Rotation paths and how fast each direction turns (degrees each step)
Each turn is a multiple of 5 degrees from 10 to 175, or 0.
Each row of a path follows its step; steps can be skipped.
Path 1:
step 0: -8; -14; -22; 9; -10; 13; 15; 17; -17; 4; -25; -2; -1; -18; -21; -16; 3; 14; 15; 21; 1; 10; -2; -7; -3; 7; 14; 7; 1; -5; 13; 17; -29; 7
step 1: -4; -11; -11; -1; -15; 0; -6; -14; -7; 0; -19; -16; 11; -6; -6; 19; -10; 11; 17; 19; -2; -8; -4; -26; -7; 14; 24; 9; 5; -17; 11; 32; -15; -10
step 2: -1; 0; -3; -6; -25; 3; -7; -6; -18; 17; -14; 9; -19; 0; -7; 10; -30; 10; 31; 19; 5; -14; -10; -16; -14; 16; 16; 4; -9; -9; -15; -4; -6; 2
step 3: 3; -3; 11; 7; -9; 1; 0; -12; -31; 6; 1; -4; -21; -8; 14; -15; 5; 4; 31; -1; 7; -4; -34; -26; -11; 7; 11; 11; -1; -14; 3; -5; -19; 7
step 6: -32; 4; -22; -6; 7; -6; 19; 2; -39; -16; -1; 7; -6; -11; -3; 5; 7; 6; 16; 11; 11; -5; -8; -19; 10; -3; 17; 5; 3; -11; 11; 19; 5; -15
step 7: -18; 1; -15; -25; -18; -8; 1; -16; -22; 24; 11; 16; -1; -8; -16; 8; -7; 6; 13; -4; 16; 2; 4; -9; -3; 10; 11; 4; -8; -20; 21; 13; 0; -26
step 9: 8; 4; -2; 1; 0; -1; -5; -17; -18; -1; 1; -1; 4; -35; 8; -8; -3; -2; 22; 16; 15; -27; 10; -14; -14; -15; 0; 17; 5; -12; 32; 1; -18; -3
step 11: -2; -17; 5; 4; 6; -7; 11; 5; -27; 0; -5; 11; -10; -8; -9; -21; 16; 11; 17; 28; -25; -16; 4; -12; -10; 18; 28; 2; -3; -5; 21; 1; 1; -4
Speeds:
-6; -9; -4; 1; 0; 4; -2; -6; -2; 1; -1; -13; -4; 1; 7; 3; 5; 0; -1; -10; 5; 8; 7; 0; -6; -1; -4; -4; -2; 0; 5; 6; -4; -7 | 120
-7; 9; 0; 5; 0; -1; 3; 5; 0; 1; -5; 1; 2; 3; -3; 11; -8; 11; -3; -2; -1; 9; 0; 4; 4; 5; 5; -2; 2; -3; 12; 4; 1; 0 | 60
-1; -2; -5; -10; -8; 3; -4; -2; 6; 4; 0; 5; 1; -5; 1; 1; -16; -1; -7; -6; 3; -3; 8; 2; -2; 0; 6; 0; -2; 1; -3; -7; 0; -7 | 135
5; 3; -2; 5; 3; -4; 0; -6; -4; 8; 8; -8; 2; 10; -10; 4; -12; -6; 4; 2; 3; 0; 1; -4; -2; -5; -2; -3; 4; -3; -1; -3; -6; 2 | 60
7; -8; -2; 4; 3; -5; -4; 5; 6; 0; -7; 0; 1; -3; -5; -2; -4; 5; 0; -3; -7; 4; 3; -8; -11; 6; 1; 1; 4; 10; -2; 4; -3; 8 | 25
0; 6; -6; -8; 0; -3; 3; 3; -9; 2; 1; -10; -5; -1; -2; 3; 3; -4; -9; -4; -8; 2; -7; 2; -4; -2; 3; 9; 2; 7; 1; -5; 8; 0 | 45
Path 2:
step 0: 8; -13; -5; 14; -3; -10; 22; -18; -16; 15; 18; 36; -5; 20; 19; -7; -9; -8; 22; 24; -11; -4; -2; -5; 9; 13; 1; 4; 10; 18; 13; 5; -25; 7
step 1: 6; 2; 24; -24; 11; -9; 35; -6; 12; 28; 0; 3; 20; 7; 24; -4; -4; -18; 4; -5; -11; 10; -2; 11; 15; 0; -9; 21; 13; -25; -6; 11; -10; 5
step 3: 1; 0; 20; -15; 6; -17; 17; -2; -11; 5; 12; 5; 26; -12; 20; -1; 4; -28; 20; 16; 10; -3; 20; -5; 4; 1; 4; 19; 2; -3; 28; 26; -23; -11
step 4: 10; -20; 16; -20; -6; -4; 11; 7; -18; 28; -6; 12; 8; 1; 16; 8; -14; -14; 11; 10; -16; -20; -33; -6; 11; -5; 11; -12; 14; 10; -23; 17; -20; -1
step 6: 0; 9; 0; 6; -2; -4; 17; -9; -12; 20; 1; 10; -20; 0; 6; -3; -19; -28; 34; 33; -12; -8; -8; -8; 26; -15; -2; 0; 15; 17; 10; 16; -18; 4
step 8: -8; -9; 12; -24; -16; -3; -1; -26; 11; 14; 2; 28; 9; 13; 5; -15; -25; -11; 13; 16; -7; -31; 3; -12; 25; -9; -18; -7; 9; 12; 4; 9; 5; 9
step 10: 6; 5; 12; -34; -29; 2; -9; -15; -8; 31; -8; 3; 9; -8; 12; 11; -16; -9; 6; 2; -5; -12; -7; 2; 12; -19; 2; -22; 20; 7; -4; 15; -28; -14
step 12: 4; -1; 10; 2; -4; -1; 9; -19; -4; 31; -8; 2; -18; 3; 17; 15; -29; -8; 8; 21; -16; 4; 15; -18; 30; 1; -9; -3; -6; 12; -2; 14; -34; -7
Speeds:
2; -9; -2; -3; -3; 2; 10; 5; 2; 0; 6; 3; 2; -6; -1; -1; 6; -2; -4; 4; 3; 8; 2; 9; 0; 2; -1; -1; -12; -8; 6; -1; 3; -8 | 170
3; 1; 4; 7; 7; 2; -4; -5; 3; 6; -1; 0; 1; -2; -12; -5; 6; -9; 1; 7; 1; -4; -13; 1; -1; 0; -4; 0; 0; -6; -5; 5; 5; -2 | 155
-1; 5; -7; 3; 0; 1; 6; -5; 11; 2; 3; 6; 3; 4; 2; -4; 3; 3; 1; -4; -3; -1; -1; 6; 8; -1; -10; 6; 3; -2; 6; -5; 3; 11 | 55
3; -3; 0; 0; 8; -1; 0; 10; 13; 1; -3; 0; -8; 0; 1; 11; -2; 0; 1; 0; -5; -7; -2; 1; 4; -4; 10; 1; -7; -7; -1; 1; -4; 4 | 140
Path 3:
step 0: 5; 11; 15; -25; 10; -17; -20; -10; 3; 1; 9; 7; -12; -17; 7; -5; -7; 23; 7; -14; -32; 18; -23; -2; -8; 23; -12; -8; 16; 6; 14; -17; -6; 18
step 2: -14; 2; -2; -1; -11; 6; -3; 44; 2; 8; 18; -15; -16; 1; 24; 2; -23; 23; -8; 3; -7; 24; -7; 5; -11; 4; 2; 5; -11; -24; 24; 7; 1; -7
step 3: -18; -11; 13; -4; -2; -30; -6; -13; -1; -1; -9; 8; -26; -26; 10; 17; 3; -8; 21; -7; -27; -3; -15; -5; 4; -1; -16; 0; 3; -35; -17; -13; 3; -1
step 4: -6; 29; -7; -11; -2; 13; -15; -4; -6; -15; -7; -5; -7; 6; 2; 18; 6; 12; -19; -13; 14; 29; 4; 16; -21; 9; -19; -17; 30; -11; -13; 3; 10; -21
step 5: 0; -5; 10; -6; 8; 6; 9; 35; -24; -6; -6; 14; 6; -14; 12; 2; -5; 25; -1; 17; -18; -8; -18; 20; -11; 1; -14; 23; -6; -10; 2; -9; 36; 8
step 7: -6; 5; 11; 4; 4; -6; 2; 29; 7; 6; -34; 1; -10; 35; -12; 21; 23; 8; -12; -22; 3; 13; -9; -7; -4; -6; -12; -5; -6; -22; -11; -1; 21; -9
step 11: -15; 0; 20; -6; 10; -19; 9; 20; 4; 9; 8; 16; -13; -11; 14; 0; -16; 22; -14; 1; 4; -6; -30; 1; -17; -7; -8; -3; -18; -24; 19; -28; -1; 20
step 12: -27; -12; 14; -6; 16; -2; 2; -7; -6; -1; 9; -19; -24; -19; 6; 18; 0; -9; 8; -16; 4; 27; 4; 3; 6; 23; 2; -19; 0; -28; -19; 22; 4; -10
Speeds:
-8; 2; 2; -11; 3; 3; 1; -2; 1; 4; -6; 1; 6; 1; 9; 0; 0; -5; -4; 1; 3; -10; 0; -8; -1; -2; -3; -10; 4; -2; 2; 11; -1; -4 | 135
12; -8; -4; -8; 0; -2; 6; 2; -3; -1; -7; 0; 4; 9; -9; 0; 3; 1; -1; -2; 0; 1; -4; -6; 8; 5; 1; -9; -3; 4; 7; -2; 4; 5 | 35
-10; -11; -4; 4; -3; -3; -5; 3; 4; 3; -2; -6; -3; 2; 1; -2; 6; -4; -2; 1; 8; 2; 1; -7; 4; 4; 2; -1; 4; -12; -2; -11; -3; 0 | 80
-5; 2; 0; -1; 1; -9; 4; -11; -6; 2; 1; 9; -4; -2; 7; 9; 1; -2; -3; 0; 1; 4; 5; 1; 7; 2; 7; -5; -5; 8; -3; -10; -1; -4 | 130
5; -5; 7; 3; -3; -2; -4; 0; 3; -2; 5; 7; 6; -7; 3; 3; -1; 1; -1; 12; -7; 4; -4; -5; 0; 0; 5; -9; 2; -5; -7; 3; -4; 11 | 125
3; 7; 4; 3; -7; -2; -3; 10; -2; 0; -1; -3; 1; 7; 12; -3; 6; 3; -3; 7; 3; 5; -1; -4; 6; 1; 7; 5; 0; 5; 0; 4; 10; -5 | 130
